In the rows, 128 means zero.
Each path below is one point turned by a fixed rotation once a step. After each direction that follows a path, write how fast that rotation turns it, in degrees a step (0 if it stays still).
Each turn is a multiple of 5 degrees from 10 to 175, or 0.
Each row of a path follows its step; steps can be skipped.

step 0: [128 137 128 132 126 118 141 120 129 135 133 139 125 127 129 131 122 122
 123 129 127 110 123 122 123 128 122 122 120 129 128 133 128 139 136 115
 129 129 135 138 124 129 139 121 128 131 123 133 134 132 122 135]
step 1: [133 136 142 141 128 133 126 134 136 116 130 129 123 121 125 122 130 126
 133 134 129 124 122 138 138 127 120 130 132 126 133 127 133 120 137 131
 123 141 136 130 131 136 139 121 132 127 121 128 129 138 121 135]
step 2: [131 126 135 133 127 132 119 133 128 130 132 128 134 131 126 122 116 124
 135 134 134 131 129 126 120 125 133 126 137 127 123 120 124 123 124 134
 118 115 146 137 131 132 126 128 131 117 123 134 140 134 122 117]
step 3: [137 135 132 126 131 120 131 114 125 143 129 126 129 121 133 141 120 122
 127 128 121 126 132 123 121 125 115 127 123 127 126 128 128 129 123 138
 120 126 139 127 129 135 124 117 125 137 123 140 123 126 123 121]
step 4: [142 136 138 130 121 113 136 136 136 123 125 129 123 116 130 135 117 123
 128 127 131 127 131 131 131 135 120 129 134 129 134 132 120 135 138 126
 131 128 131 129 130 143 127 132 124 122 126 124 125 124 128 143]
step 5: [132 136 135 137 131 126 135 131 131 126 134 120 125 121 133 123 126 126
 132 131 131 118 129 127 134 134 128 134 130 134 126 124 129 109 126 118
 131 118 136 128 129 128 122 130 144 117 124 117 131 131 122 117]
step 6: [133 129 128 131 137 135 123 116 118 143 121 136 126 128 139 131 122 125
 136 139 124 123 119 124 132 129 132 121 122 127 126 125 125 127 132 133
 123 124 142 136 131 132 125 127 126 123 137 119 124 129 113 125]
step 7: [134 135 124 129 127 122 122 130 129 117 131 135 133 133 139 130 124 124
 129 130 111 119 121 126 124 134 119 129 135 124 141 134 113 132 134 131
 117 127 136 122 126 136 127 124 126 127 126 134 113 128 129 127]
step 8: [130 126 128 137 122 118 130 127 143 128 138 140 127 132 136 126 122 115
 128 125 131 132 134 122 125 127 120 128 135 141 131 131 124 114 126 130
 132 127 121 127 126 138 133 122 135 113 125 121 132 132 124 129]
step 9: [134 126 130 129 129 128 130 136 124 140 123 130 116 131 123 125 126 116
 139 138 132 116 138 127 129 129 115 123 119 133 124 120 128 125 131 132
 123 139 132 133 120 125 129 128 136 120 129 122 125 122 122 114]
Speeds:
[129 129 128 128 131 128 127 127 127 132 127 130 129 128 127 127 130 132
 129 129 126 128 128 126 126 126 126 125 128 126 126 128 131 128 129 126
 125 126 125 130 127 129 127 130 129 125 124 129 127 124 128 129] : 110
[127 129 128 124 128 131 126 130 130 131 129 128 126 127 128 128 127 127
 128 129 130 128 128 125 129 125 127 127 129 127 127 126 127 125 123 126
 127 127 126 128 128 127 130 132 129 127 132 129 129 129 125 124] : 110

step 0: [133 122 130 122 121 126 141 124 126 138 127 122 116 130 124 119 125 129
 136 126 123 132 123 142 137 130 124 122 125 124 127 140 121 132 127 119
 113 125 127 120 125 125 119 130 131 132 124 141 122 127 133 126]
step 1: [122 118 124 132 125 122 134 132 130 125 133 116 117 133 121 130 136 127
 127 123 135 128 129 138 121 133 129 121 136 127 133 126 118 122 116 127
 129 129 128 131 121 134 131 124 124 128 122 119 115 142 115 123]
step 2: [127 125 127 134 129 131 141 122 136 131 130 122 141 136 127 127 129 140
 125 136 120 137 118 132 128 121 128 130 130 133 127 128 129 127 116 122
 119 131 132 121 134 119 137 114 131 136 135 128 118 135 131 133]
step 3: [121 134 128 122 121 123 127 120 135 126 140 118 126 142 136 122 131 129
 135 126 129 135 131 139 138 129 129 129 131 131 128 124 124 122 122 126
 122 125 116 133 130 135 116 129 131 130 118 141 121 129 138 125]
step 4: [128 120 129 135 126 122 131 131 126 130 128 118 124 125 119 129 137 120
 128 130 128 137 125 144 137 125 123 134 134 122 129 131 131 131 126 120
 135 128 127 123 114 128 141 132 123 134 131 141 122 143 127 123]
step 5: [125 123 129 119 134 131 138 127 123 128 133 116 129 150 114 136 126 136
 135 128 126 130 131 131 122 127 122 129 138 135 129 124 123 135 118 122
 122 133 132 126 124 121 122 127 131 134 124 125 132 136 128 136]
step 6: [126 126 125 138 132 129 142 124 127 131 138 129 132 141 140 130 137 120
 123 130 122 128 130 135 136 131 141 129 128 126 128 122 119 121 132 126
 124 133 126 122 133 124 123 120 123 133 122 135 123 143 134 119]
step 7: [139 126 124 135 121 124 126 125 129 124 133 119 140 138 116 125 124 127
 133 115 119 134 124 136 146 125 127 130 134 134 119 130 125 132 127 121
 127 122 125 136 122 134 133 131 129 123 130 127 121 137 131 124]
step 8: [133 110 131 128 120 127 134 133 130 138 130 120 118 133 123 131 134 124
 130 130 125 136 133 146 131 123 127 127 125 127 127 124 122 136 117 129
 116 131 130 125 129 116 121 132 139 129 127 135 137 130 129 126]
step 9: [127 131 126 130 130 123 141 128 125 132 133 122 116 135 122 127 139 134
 126 122 125 128 119 130 131 137 135 122 129 132 126 139 124 124 127 123
 120 126 129 124 124 122 123 130 118 132 115 116 118 145 127 127]
Speeds:
[128 130 130 130 127 128 129 134 126 129 128 124 127 128 128 129 124 127
 126 127 129 130 128 126 128 126 127 129 128 130 127 128 126 127 128 129
 129 130 129 130 129 129 132 128 126 124 129 130 125 129 127 129] : 125
[127 129 123 130 130 131 131 126 127 128 128 130 130 129 128 126 128 128
 129 129 129 127 129 128 129 129 127 126 128 129 129 126 127 128 128 129
 128 128 129 131 131 132 130 121 129 126 129 126 128 130 129 128] : 85
